Which row each row swaps with, under one turn or mirror
The rows were stretched afterwards, more along some directions than others.
Q_801: [ 19   4  -5   8 -18   3  11  31   5   4  11  26   3   8  -5 -24 -32  23
 -12]
Q_976: [  9   7  21 -13  -1 -12  -1   5 -20 -16  14  -8  -4  39  16 -38  -9   4
  11]
Q_205: [  8  21  -9   5   7 -20 -17   5 -14  11  23 -18  -9  43 -11 -45  -1  21
  -4]
Q_854: [ -7 -11  -7   8  -2   4  -4   3 -31  31  -1 -20  -4  16 -11 -19 -19   6
  14]
Q_132: [ 12  -7   0  -8  30  52 -24   5  12 -18   3   5  23 -19  -2 -26 -13  23
   9]
Q_350: [ -9   0 -17  -7   5   4 -18 -14 -15   0  -3  11  21   8   5  -8  33   3
  19]
Q_997: [ 11   4  22  10 -10 -14  30  39  19 -23   3  11 -13  20  13  11   3   8
  -8]
Q_48: [  4   2  -9  13 -13 -37  14 -36 -18   2  35  -8  16  21  15   0  -7   7
   6]
Q_785: [-12   2 -13   7  -8 -21  31 -11 -19  22 -28   1  16  29  -7   6   1  11
  -2]
Q_427: [  2 -10  14 -14  -2  -1  -5  10  32  -6   9  -5   9  10  18 -28 -15  33
  -3]
Q_694: [  5  -6  10  25 -34  -7 -26  17  16  15  35  15   8   1  30  12 -14  17
 -12]
Q_166: [  2 -10 -12  25 -12 -19   4 -18 -22  11  32   6   9  15   6  19  -1  11
  12]
Q_306: [ 23  -6  14  18  -2  -6   8 -20   0 -23  51  14   6 -40  14   4 -18  -5
 -19]
Q_634: [  7 -19  10   3 -12  23 -17  -3  18  -9   4  -5  27  -9   5   1 -11  17
 -21]
Q_316: [ 35 -10  15   3  -2  -5  32  -8 -14 -23  31  10  28   0  10 -10 -20  37
   1]
Q_641: [-11  21 -17  12  -1  11 -21 -14  -7  18  -5  17  -2  -7  -9  12  -2 -12
   4]
Q_627: [ 28   4   1  27  -6 -11  20 -22 -30  13   9   7  11  -4 -22   7 -29  18
 -11]
Q_993: [ -3   3 -12  12   6  18  12  11 -18  15   3  22  -9  -9 -12   5 -18   0
  -5]
Q_160: [ 33   1   0  14   5  25   0  31   8   8  26  22  -1   7 -38  -8 -13  24
   2]
Q_929: [  8  10   2  21 -16 -47  32  26   9   0  10  -5 -17  11   9  20   1  35
 -27]
Q_223: [ 32  -3   8  -1 -25 -11  27  -9 -16 -12  34   3   4  -5  18   3 -47  33
  -9]
Q_592: [ 27   0   6  23   4  23  12  -2 -36   7  11  21  24  -8 -15 -22 -34   7
  -9]
Q_45: [-25   4 -17   6  -4  -5 -15   8 -21  23 -20  -3 -43   4 -10 -11 -20 -13
  -1]
Q_204: [-17   6  10  10  -8  -8 -38  15   5  24 -16   1   6  19   9  -1  25  11
 -12]
Q_951: [ 10 -14  28  -8   5  18  -7  17   6  -8  33  15  -5 -34  23  -6 -28  27
  -7]
Q_672: [-12 -10  -8 -16 -16  -8 -13  16  26 -13   4  16  -5 -18  34  -1   8  20
   2]
Q_816: [ -6   8   4 -19 -13  -8 -24   5  -9  -4 -24  -6  -5  22  18 -45 -29   6
   0]
Q_863: [  4   9   1 -12 -15  -5   0  13 -10  10 -13  16 -14 -20   1 -33 -46  11
 -10]
Q_51: [ 28 -17  14   9  -4  11  22  24   6 -17  27  23  -6 -37   9 -18 -57  27
 -16]
Q_647: [  8   1  -2   5  17   8  14   8  16 -27 -20   3   6  15 -13  -2   9   8
   8]
Q_797: [ 12 -32  13   6 -14   7  31   4  -2 -21  29  19   5 -41  18  12 -25  -9
  13]
Q_402: [ 28   6   0   6  34  31  16  -5   9 -23  10  14  15 -14 -33 -20  -5  11
  10]
Q_102: [ 28   5  -7  11   2  15 -17  13  23   4  28  10 -16  -5 -26 -40 -50  22
  -9]
Q_255: [  8 -11  15  33 -24   1  32  12  10   5   0 -11  14 -12  22  41 -14  15
 -18]
Q_580: [ 11 -28  10  17  -3  -2  13  11   2   0  46  28 -23 -42   1  14 -21   5
  -7]
Q_37: [  1   2   7  26 -22 -21 -14  28  20  28  19  17   2   9  -1   8   7  11
 -11]
Q_445: [ -7  -2   3 -13  12  10 -36   9  23   1  20  15 -27 -28  -1  -8 -12  14
  16]
Q_79: [ 12  12   1  14  -1  -8 -39  -2  -1   1  33 -21 -17  28  12  -7   6  38
  -4]
Q_969: [-20  -2 -25  -6   3 -26   3 -13   6 -11   1 -14 -18  19  15  -7  -2  13
   5]
Q_174: [  7  -5  27  15  13  23 -20   1  14 -13  11  -7  -4 -14   7   6   7   5
  -4]
Q_815: [ 15 -12  24  22 -16  30  -5   2 -23  10  14  24  36 -19   4   2  -3 -26
   7]
Q_825: [ 16  -5  17  27 -11  18 -19 -16 -27  18  40  21  15 -18   6  -5 -13 -14
 -13]
Q_322: [ -7  14 -27  22 -15 -27 -15  25   2  20   5  -6 -50  27  -3  13  -3  30
 -12]
Q_762: [  4   0  -2  18   4  -2 -24  13 -22  29  23  29 -16 -19 -34 -19  -5 -18
  -8]
Q_93: [-12 -25 -18   0  -4  -4   6  -7 -26  17 -21  -1   3   2 -29  10  -6  10
  -3]
Q_267: [-17  -5 -20  -7 -12   1   8  15 -21  13 -38  15  -8 -23  10   4 -38  16
 -10]

Q_672 swaps with Q_350
Q_255 swaps with Q_854
Q_634 swaps with Q_93
Q_969 swaps with Q_204
Q_997 swaps with Q_976

